One hidden turn or mirror swaps the rows below in pairs. Which row is each named row swapped with?
The rows were stretched afterwards, more along some directions than others.
tole: [ 0.76  2.44  0.76  2.18  0.56  1.22  0.13  0.69  1.53  1.12  2.04  0.07
  1.61  4.10 -1.11  1.68]
likab: [-0.45  1.72  1.89  3.19 -0.65 -1.03  1.61 -0.18 -0.42 -2.38 -2.28 -1.61
 -0.30 -2.07  0.22  0.12]
Vasep: [-0.12  3.77  1.28  3.92  1.05  0.68  2.04 -0.38  0.71 -0.06 -0.92  0.44
  1.84  2.37  0.06  2.34]
bemir: [ 1.09  1.22  0.44  0.22  3.60 -0.35  0.69  0.07  1.79  1.22  0.10 -0.66
  1.73  2.92 -0.60 -2.70]
Fezuk: [ 1.64  0.00  0.06 -0.80  1.46 -1.38 -1.07  0.57  0.83  1.14  2.29 -1.31
 -0.46  0.64  1.01 -2.32]
nunas: [-0.69  1.03  2.26  3.23 -0.50 -1.44  1.31  1.05  0.10 -2.10 -1.96 -1.11
 -0.29 -2.90 -0.15  0.31]
bimu: [ 1.44 -1.00 -0.08  0.22 -1.04 -1.37 -0.12  2.42 -0.11 -0.21  1.66 -1.74
 -0.40 -1.33 -0.51  0.44]
Soze: [ 0.40  1.30  0.20  0.81  3.49 -0.45  0.90  0.70  2.35  1.42  0.02 -1.57
  1.34  1.93 -0.55 -1.90]
Sumun: [-0.09 -0.38 -0.55  0.45  0.06 -1.03  0.28  2.55  0.44 -0.28  1.94 -2.53
 -0.85 -1.67 -0.34  0.81]
Lol: [-3.33  2.63  1.92  2.14  0.19  1.07  2.58 -0.39 -0.27  0.77 -0.31 -1.93
  0.58 -2.31  0.65 -0.59]
Von: [ 0.24  1.64  3.03 -0.70 -0.02  0.13  0.46 -1.43  0.40  1.22  0.69  1.40
  2.26 -0.49  0.21 -3.33]
Suza: [ 0.93  0.23  2.42  1.92 -1.18 -0.88  1.63 -0.32 -0.63 -2.70 -1.37  0.83
  1.63 -3.33 -0.49  0.78]
Pazep: [-0.01  0.68 -1.47  0.30  2.29 -1.27  0.53  0.39  1.62  0.74  0.80 -2.38
 -1.24  0.19  1.31 -1.07]
Vozez: [-1.13  0.39  0.41 -0.81  1.74  0.80  3.04 -0.60  0.49  1.74 -0.07 -0.64
  1.25 -2.15  0.70 -0.35]
mez: [ 1.97  0.85  2.65  1.21 -2.29 -0.30 -0.55 -0.35  0.04 -0.86  0.95  2.48
  1.29 -0.69 -0.14  0.76]
lebaf: [ 0.86  2.64  0.40  2.23  0.67  0.58 -0.28  1.37  1.84  0.73  2.15 -0.66
  1.43  4.12 -1.17  1.61]
kana: [ 0.42 -0.60 -0.29  0.03 -0.53 -1.04 -0.09  2.15 -0.14 -0.58  1.75 -2.55
 -0.72 -1.92 -0.39 -0.15]
Mep: [ 1.10  0.59  2.60  2.29 -1.07 -0.99  1.61  0.04 -0.43 -2.75 -1.79  0.49
  0.94 -2.92 -0.38  0.91]
gad: [ 1.65  0.81  3.48  0.90 -2.00 -0.53 -0.39 -0.78  0.05 -0.68  0.90  2.77
  1.48 -1.21 -0.15  0.29]
lozon: [-0.25  2.20  1.12  1.72  1.06  1.03  1.45  1.37  1.53  1.23  1.37  0.68
  2.82  2.57 -1.43  1.93]
buba: [ 1.43  0.32  0.15  0.02  1.09 -1.64 -1.47  0.37  0.87  0.70  2.21 -1.51
 -0.47  1.34  0.97 -2.56]
sodek: [-1.64  0.81  2.58  0.15 -0.03  0.62  2.49  0.19 -1.05  0.92  0.40 -1.49
  1.14 -3.20 -0.14 -1.80]
lolo: [-0.47  3.35  0.98  2.74  1.15 -0.48 -0.34  1.51  1.93  0.85  1.85 -1.55
  0.11  3.92 -0.77  0.32]
lizo: [-0.90 -0.10  0.99 -1.09  1.24  0.53  2.82  0.20  0.39  1.55  0.45 -0.08
  1.45 -3.21  0.55 -0.19]
fopam: [-1.60  0.34  0.64 -0.23  0.70  1.01  2.92 -0.31  0.78  1.30  0.11 -0.11
  1.96 -1.60  0.02 -0.12]
miba: [-0.20  0.82  2.27  2.79 -0.89 -1.29  0.99  0.39  0.03 -2.18 -1.50 -1.96
 -0.51 -2.92  0.09 -0.08]
lado: [-2.77  1.71  2.28  0.68 -0.05  1.25  2.90 -0.72 -0.80  1.03 -0.34 -1.33
  1.41 -3.04  0.38 -1.83]
gat: [ 0.51  1.10  0.51  0.93  3.56 -0.43  1.15  1.32  2.22  0.88 -0.15 -1.09
  1.57  2.13 -0.56 -1.37]
dava: [ 1.84  1.02 -1.11  1.40  2.94 -0.63  1.03  0.83  1.90 -0.21  0.12 -0.79
  1.73  2.65 -0.75  0.79]
muz: [-2.93  2.93  2.29  2.30  0.12  0.95  2.64 -0.79 -0.38  0.88 -0.73 -1.43
  1.31 -1.90  0.81 -0.99]
dipus: [ 2.31 -0.14  2.12  0.85 -2.18 -1.61 -0.94  1.08  0.31 -1.80  1.32  2.13
  1.06 -1.10 -0.36  1.42]
rin: [ 1.89 -1.13  0.44  1.06 -1.55 -1.66 -0.96  1.82  0.31 -1.59  1.85 -0.35
 -0.12 -1.28 -0.78  1.54]
lalos: [ 1.58  0.26  0.60  0.38  0.77 -1.93 -1.32  0.44  0.40 -0.70  1.73 -0.36
  0.22  0.33  1.06 -2.21]
niveb: [-0.36  2.57  0.59  2.87  0.34 -0.58 -0.23  0.68  1.05  0.40  1.41 -2.98
 -1.16  2.72 -0.13  0.17]
nifu: [ 0.68  1.70  4.15  0.17 -0.73 -0.63  0.21 -0.60  0.34  0.26  0.85  2.05
  1.76 -0.78  0.14 -1.79]
Nipo: [ 2.76  0.72  2.34  0.71 -0.58 -1.12 -1.65 -0.04  0.30 -1.47  1.70  2.58
  2.07  1.54 -0.62 -1.13]
Vedok: [-0.08  0.98  1.23  0.77  0.87  1.50  2.71  0.31  0.70  1.23  0.03  0.98
  2.64 -0.79 -0.33  1.98]
rolit: [ 2.08 -0.82  0.00  1.14 -1.41 -1.20 -1.41  2.26  0.64 -1.51  2.03 -0.33
 -0.26 -0.45 -0.69  1.83]
nav: [-0.08  0.88  0.67  0.33  0.89  1.14  2.66  0.24  0.92  1.03  0.12  0.53
  3.06 -0.75 -0.38  1.37]
vimu: [ 1.15  0.05 -1.06  0.11  1.56 -1.42 -0.59  0.73  1.02  0.90  1.72 -2.54
 -1.42  0.96  1.06 -1.38]
mok: [ 1.40  1.30 -0.51  1.63  3.33 -0.33  0.97  1.17  2.30  0.23  0.18 -0.64
  1.41  3.35 -1.21  0.28]
sug: [ 1.42  0.13  2.62  1.65 -1.22 -0.91  1.49 -0.43 -0.57 -2.39 -1.06  1.58
  2.23 -2.70 -0.58  0.46]
tuzet: [-2.74  3.22  1.87  2.92  1.34  0.81  3.20 -0.66 -0.31  0.84 -1.04 -0.98
  1.61 -1.08  0.99 -0.15]
Tuga: [ 1.61  1.37 -0.93  2.24  2.20 -0.71  0.83  0.80  1.91 -0.57  0.25 -0.69
  1.63  2.95 -0.80  1.26]

lalos swaps with tuzet
sug swaps with Tuga
gat swaps with nunas
fopam swaps with bimu

